One turn sends every row of this set to another row. A few are shown first. Where does it send the rows asked after them?
q_103: [ -2  41  11 -29  28   4  34  -3 -11 -15 -16  20]
q_739: [  3 -24  16   5 -15 -32 -25 -14 -40  -5 -20 -22]
q_830: [-11  22  41   9  10   1 -33   6 -29   1 -50  24]
q_317: [ 22 -10   9 -18  -4  25   7  21 -38  47 -19   7]
q_773: [ 11  34   3  41   7   1  -8 -43   2  17  19   2]
q_32: [ 27  -4  11  10  -1  20 -24 -21  42  -2  -9 -21]
q_846: [  9   9  41  24  12  42   4 -19 -30  -8 -31  -9]
q_78: [-12 -34  19 -12  -5 -17 -42  21  -3 -13   3  36]
q_874: [-15   3 -43  24   3   3  18   3 -11  29 -23 -18]
q_743: [ -7  12  29  28  11  39 -18  -6 -53  -8 -11   8]
q_878: [-4 22 18  9  7 14 -5  4 59  8  4 -6]
q_912: [-14 -28   8  10 -11   3 -41   3 -14 -18  38   9]
q_967: [-26  -3 -13 -38  -8 -14 -24  -6 -10  19 -29 -18]
q_392: [-26  29  57  25  18   9  19  -9  -9  -3 -11  16]
q_935: [ -8  35   1 -38  21  -4   2  13 -35 -16 -23  27]
q_580: [ -7 -36 -13  45  -4   1  11   4 -22 -17 -11 -18]
q_698: [-17   5  -4 -11  13   0  14 -48  11  19  20  33]
q_45: [ -2  13  25   9  -3   7  -9  47 -15  42  19  30]
q_166: [ 18  -5 -33  57  11  18 -14 -11  -4   3 -18  10]
q_833: [-28  -9  24 -30  -4 -19  -7  10  22  -3 -36 -16]
q_704: [-33  -6   1  -6  -6 -13 -43 -14 -32 -22  -5 -12]
q_13: [ 14   3  13  -3   3  33  30  10 -28  48  10  15]
q_419: [ 27  26  26  27  -1  -9 -39  33 -32  -9   3  11]
q_4: [-25  20   4   0  17  -2 -20 -15  18  10  16  57]
q_663: [  1 -21  -9  -5  -5  -6  -4 -10  -3  18  54  27]
q_90: [ 32 -11  45  -4  -3   4  15  27  10  35 -21  17]
q_870: [  4 -33 -32  20   8  -8  21 -17 -24  15 -20  30]
q_458: [  3  18   9  11  16   9  -4 -60  22 -12  -4   2]
q_507: [-40  -1 -22  13  13  -3  13  16   9 -28 -27  -7]
q_56: [ 15   8   6   5 -12 -16  12 -14   8  34 -12 -46]
q_325: [ 48   6  21 -10   6  16  -5  39   2 -28  -5   1]
q_439: [  3   4 -42  18  11  13  -3  31  34   5 -12  11]
q_111: [ 40  14  51  30   4  -8  15   8   0 -16   1  -4]
q_599: [-11  46  16  -1  11 -23  29   8 -30  23  13  22]
q_812: [ 12 -10  -8  11  -6 -24 -23 -20 -37  27  26  35]
q_464: [ 23  25  19 -23   5 -32   9   5 -26  22 -43  18]
q_224: [ -1 -45 -20   6   5  -8  17  28  11 -19  -4  26]
q_678: [ -9  -4 -29  18  26   1  -3  -9  11 -24 -31  46]
q_616: [ 29  17  15   3  10  20  -5  40  -7 -27  29  19]
q_760: [ 23  -8 -12 -24 -14  -3 -19   1  21  29 -14 -29]

q_743 turns into q_935
q_580 turns into q_507
Where do these go?
q_4 turns into q_812
q_458 turns into q_698
q_45 turns into q_419

One turn sends every row of this set to another row. A few are shown first. Where does it send the rows asked after them?
q_875: [ 13   3  -5 -14 -14  29   6  33 -33  -9  -5  -4  24]
q_330: [-15 -19   7  24  47  42   0   7  20 -25  -7  -4 -15]
q_859: [  7  -8   1 -27  50  28  12   9 -66  39 -49   8  -5]
q_270: [ -6   2 -17   2  36  29 -12   8 -49  21  15 -21 -32]
q_142: [ -4 -13  -6  12  10  76   4 -39 -16  26 -25   5  -9]
q_632: [ 23 -71   4 -45  49  50   6  -1 -22  33  10  39 -11]
q_16: [ 43 -35   9 -49  19  81   6 -13 -32  18 -28   1  11]
q_768: [ 25  20  41 -16  23  33 -13   6 -13  31  15  23  -6]
q_854: [ -5 -48  31   3   3  34 -16 -14  18   0  -3   2   2]
q_769: [-21 -37 -42 -14  25  46  20  21  -1  14 -29  26  24]
q_385: [ 30 -19 -21 -27  18  45 -25  25 -43   3 -33  -3 -31]
q_552: [ 11   4   9 -38  31  15  -4  42 -13  36 -26  22  25]
q_759: [  5 -13 -10 -71  48  12  21  20  19  -3   8  21   7]
q_294: [ 26 -51  11   9  52  44   0 -19  -8 -35   8   3   2]
q_763: [ 36 -55   5 -29  23  20  30 -23 -30 -28 -17 -17 -11]
q_731: [ 22 -14 -23  15  36  34  21 -40 -43  13  -7   5 -28]
q_186: [ -2 -38  11 -19  39  36  48   6  22 -36  17   5  -6]
q_113: [-11 -74   7 -31  14  57  15   5  -1 -29 -11   5 -14]
q_169: [-40  -5 -17  -6  70  54   0  -7 -28   4 -33   2   3]
q_145: [ 17 -33 -32 -59  58  47 -15  34 -17  24  -3  -2 -18]
q_450: [  3   9   9 -48  32  -9  29  20 -15  12  -4   7  35]
q_937: [-17   0  42 -17  34  17  -8 -23 -13  47   7  15 -16]
q_640: [  7 -33   9 -45  36  25  14  -9 -17  47  48   7 -21]
q_277: [ -2  -3  15 -13  88  63  -1  -4 -17   5  -1  21  30]
q_816: [  2 -24   0 -25  53  85  11 -25 -38  40  -5 -16  23]
q_365: [  3 -50  -6 -17  63  29  36 -15 -11   3 -55 -17   1]
q_459: [ 23  13   3 -54  -5  54  10   5 -19  18   4 -32  11]
q_72: [ 22  12  22 -52  33  58  32 -25 -45  -9 -14 -14 -16]
q_488: [ 23 -27 -52 -13  56  40  10  24  -6 -10  -4  28  -2]
q_116: [ -1 -23  17 -74  46  60   3  23   7   2   8  28 -29]
q_152: [ -1  10  33 -40  14  42  18 -51 -11  23  -1  -7 -21]
q_40: [ -4 -20   9  10   8   4   4  10 -40  17  34  19 -15]
q_225: [ 13  10  25 -37  26  24  19 -52 -17  17   7  -8 -31]
q_692: [ -8 -51  22 -24  34  38  55 -32  -8  -3 -11  -9 -33]
q_239: [-20  -3 -23  -7  87  42  -2  -9 -31  -2 -28   3  -7]
q_856: [ 12 -14  27 -59  19  48  50  -4 -56  27 -15  12 -18]
q_697: [ -8   4  24   3  54  76   2  14 -33   3  11  32  -4]
q_995: [  5 -22   7 -52  49  58  37  37 -32  -7  14  39 -11]
q_999: [  9 -19  -2 -43 -28  48  36  -8  11  12   6  15  -5]
q_641: [-13 -11  -7 -72  32  24  21  22  21  -2  -1  18  14]
q_831: [-33  -8 -12 -31  45  24   6  22 -50   5 -38  -2 -26]
q_762: [ 16 -35   2 -36  30   8   9   8  31  14 -46 -13  -1]
q_119: [-22 -13 -15 -24  34  39  23  30 -22  13  25  -2  45]
q_609: [ 32 -44   1  -5  31  -9  -4   0  -1 -11 -16  -4  26]
q_132: [ 51 -21 -10 -37  11  13  26 -17  10  22  16  22 -12]
q_681: [ 25  -1  25   3  24  23  -2 -19  25  -2 -23 -25  -7]
q_198: [-10 -42  12   4  36  50  25  -6 -37  21  21  31  40]
q_209: [-15 -59   2  -8   7  22   1  -6 -20  -1 -49 -17   0]

q_186 turns into q_692
q_459 turns into q_270
Where do these go?
q_72 turns into q_831
q_875 turns into q_40
q_999 turns into q_731
q_152 turns into q_239
q_294 turns into q_113
q_552 turns into q_768

One turn sends every row of this set to another row. A few are shown first. Where does it send the rows asked after them?
q_804: [-38 -18  -3   1 -24 -31 -36  -4 -11 -14  20 -15   1  54]
q_593: [ 37  29  -1 -19  35 -31 -28 -18  -9  24 -13 -13 -40  -4]
q_118: [ 35  -9 -21  12 -12 -31 -17 -20 -25 -15  15  47 -23  12]
q_915: [-35  11  -1 -10 -16  -5 -23  25   4  -6 -11  14  32   7]
q_74: [-37  23 -21 -37 -39 -17  17  -9  20 -15  18  -9 -19  11]
q_798: [-15  -2 -37 -40 -21  -6  22 -16  -5  -5  -7  18 -38  -6]
q_521: [ -4  12   9   0  18  -6 -12 -56 -30   1 -13  51 -17  22]
q_643: [ -1   8  46 -44  16 -27 -17 -35 -12  28 -13  14  -7  46]
q_340: [ 34  36  29 -45  -2   1 -36  -5   7 -15  41  -1 -48  23]
q_873: [ 26  42  -2 -12  22 -32 -28 -55   3   4  38  35 -21  19]
q_281: [-17   9   4 -26 -14   1 -36  -3  11 -38  63   2 -29  45]
q_204: [ 29  39   3 -36  32 -34 -30 -19  -5  11 -25 -17 -43  14]
q_594: [-16  15  31   4 -14 -44 -11  13  21   8  -4 -12  21  12]
q_428: [ -1  -6  -5 -32 -36  20  -4  -6   3 -11   6  25 -20 -29]
q_364: [-26  12 -15   0  20 -49 -25 -29 -23  16 -28 -19 -15  35]
q_619: [ 34  20  28 -50  17   3 -39   0  15 -18  34  -1 -48   7]
q_849: [ 23  32   6 -23  41 -28 -30 -14   5  23 -11 -18 -43 -10]
q_401: [-19  19  33  -8   5   1 -24 -12 -34  23 -25  22   8  32]
q_985: [ 35  37  14 -37   6   3 -31  -8  16  -4  44 -13 -52   7]
q_994: [ -9  -4  55 -40   1  -2 -24   8 -10   6 -10  31   8  28]
q_525: [-18   3 -10 -20  13 -53 -31 -31  -1  23 -29 -31 -17  18]
q_406: [-24  -6 -29 -34 -23  14  -4 -10  17 -35  12  20  -9 -12]
q_308: [-11   6   6 -11 -21  -9 -20 -12  16 -39  60  -7 -34  53]
q_462: [-37 -15 -18 -10 -12 -34 -25 -10   8 -10  25 -22  -3  63]
q_411: [ 43 -16 -23 -13  -1  11  -4 -23  -4 -15  24  37 -29  -2]
q_547: [ 33  21  18 -49  12   9 -25 -11  12 -21  30  -4 -56  -1]
q_2: [-22   1 -18  -6  14 -50 -21 -20 -18  22 -28 -26 -29  28]
q_780: [-32 -14 -17  11 -22 -40 -34  -2 -12 -19  21 -15 -10  53]
q_373: [ 38  11 -42  -9  12  -5   1 -13   0   0   6  48 -18   1]
q_135: [-21  23   7  -6  -3 -14  -6  20  27   2   5  11  10 -32]
q_362: [ 28  45  11 -38  32 -33 -42 -16   9  12 -12 -12 -36   0]
q_970: [-25 -22 -18   5 -17 -48 -18 -13   6  -8  15 -22  -8  54]
q_387: [-39  22  10 -16  -3   8   0  16  21 -26  -2  30  14  11]
q_15: [-17   4  -9  -1   6 -57 -43 -32 -12  18 -22 -31 -11  22]
q_31: [-10  -1  23  -3  -7   0 -26   0 -19  31   2  37  27  33]
q_504: [-19  33   6 -11  25  -7 -25 -43 -16  12  33  54  -6  40]
q_343: [-11   5   3 -26 -12   3 -28   7  24 -43  62  -3 -19  34]
q_115: [ 22  27   6   7  37   4  -9 -38 -23  12   6  43 -21  23]
q_535: [ 44  -3 -17 -33 -37 -30 -12 -17  -3 -34  23  22 -36  14]
q_341: [ -2  -3  19 -19 -19  -6 -25  -5  19 -49  52 -12 -32  40]

q_373 turns into q_521
q_849 turns into q_2
q_994 turns into q_135
Where do these go?
q_873 turns into q_643
q_593 turns into q_364
q_525 turns into q_970
q_401 turns into q_915
q_341 turns into q_985

One turn sends every row of this set to another row. A few are shown first. Where does it send the rows asked after them?
q_126: [ 27 -18  23  13 -20 -18  38  11 -19   4  -9  23 -23 -39 -23  28 -28 -12
   4]
q_777: [ 12  32 -19 -52  20  13   4 -17  -5  29  27 -31   5   1  -8  23  27   3
  -8]
q_318: [ 32 -19  25   6 -28 -38  18   8 -13 -10  -8 -24   6  -9 -21  17 -25   5
  43]
q_47: [ 21 -18   3  12 -10 -28  32  14 -21  -2 -14  24 -14 -39 -23  34 -36 -18
   4]
q_626: [ 18 -27  20  21 -41 -20 -23   4  -5   6 -21 -10  24   3 -12 -21 -23  18
  37]
q_524: [ -1  30 -30 -42   9  17  13 -14  12  30  26 -34  12   6   1  26  22   3
 -12]
q_222: [ 44 -25  30  11 -35 -25  19   8 -12   5 -17 -11  11 -23 -22   7 -27   1
  28]
q_124: [ 21 -14  21   8 -13 -33  41  11 -20 -10  -3   8 -30 -26 -25  38 -25 -16
  15]
q_381: [  9  25 -16 -52  21  18  -3 -14   0  26  28 -19 -12   3  -8  24  39  -4
 -25]
q_513: [-44 -12   0  26  -9 -12 -23   8  -9  -9  -6  52 -44   9  -5   5 -10   2
   4]
q_572: [  6  36 -23 -47  12  16   1 -10   4  30  27 -31  17   7   2  21  24  22
   5]
q_379: [  6 -21  16  17 -35 -29 -24   8  -3  -9 -13 -18  15  16  -9 -11 -19  21
  51]
q_104: [  1  16 -12 -47  16  30 -14  -6  12  28  26  -7 -17   7   0  23  47   7
 -23]
q_561: [  0  25 -29 -43  15  18   7 -19   8  28  27 -29  -1   7   0  24  29  -7
 -25]
q_947: [-13 -12   7  24 -12  -6  16   9 -18   7  -7  57 -43 -27 -14  22 -25 -11
 -12]
q_693: [-31 -24 -10  31  -8 -10 -37  11  -7  -3 -21  53 -26  -2  -6  -3 -18  -4
  -4]
q_367: [-22 -19   4  31 -32  -8 -44   2  -5   7 -19  24   4  13  -3 -28 -21  17
  24]
q_54: [ -4  17 -23 -40   0  30  -3  -2  31  29  24 -26   8  13   9  22  39  18
 -10]
q_366: [ 37 -27  13  11 -28 -30  18  20  -8   0 -20  -7  17 -27 -20  21 -34   1
  32]
q_490: [-16 -34  -2  28 -27 -13 -51  17   5  -3 -24  23   7  10  -3 -20 -15  14
  26]
q_37: [ -1  26 -28 -42   2  23   7  -4  24  31  28 -34  16   8   8  27  28  17
  -4]
q_563: [ -2  15 -25 -43  12  21  -4 -14  15  27  26 -23 -10  11   1  21  39  -4
 -31]
q_880: [-34 -17   4  28 -25 -17 -46   9   1  -8 -12  21  -8  24  -1 -15 -12  21
  33]
q_457: [-37 -13  -3  31 -15  -1 -25   5 -10   8 -13  57 -29  -3  -4  -8 -21   6
  -2]
q_49: [ -4  11 -23 -40   6  31 -10  -5  26  26  26 -20  -4  15   7  19  44   8
 -22]
q_809: [ -4  19 -16 -43   9  33 -16   2  21  28  27  -9  -4  13   6  21  45  24
  -8]
q_201: [-14 -15  -6  22   0 -16   4  10 -19   0 -14  53 -36 -27 -16  22 -28 -21
 -14]
q_417: [ -3  30 -21 -43   4  28 -10   0  18  31  26 -20  11  13   8  22  34  32
   7]
q_39: [-17 -13   9  18  -3 -18  20  11 -19  -9  -2  45 -55 -18 -17  34 -16 -16
  -6]
q_953: [ 21 -35   9  18 -35 -24 -22  19   3  -1 -25  -8  27  -1 -10  -7 -24  17
  41]

q_222 turns into q_126
q_524 turns into q_561
q_880 turns into q_379
Where do these go?
q_572 turns into q_777
q_366 turns into q_47

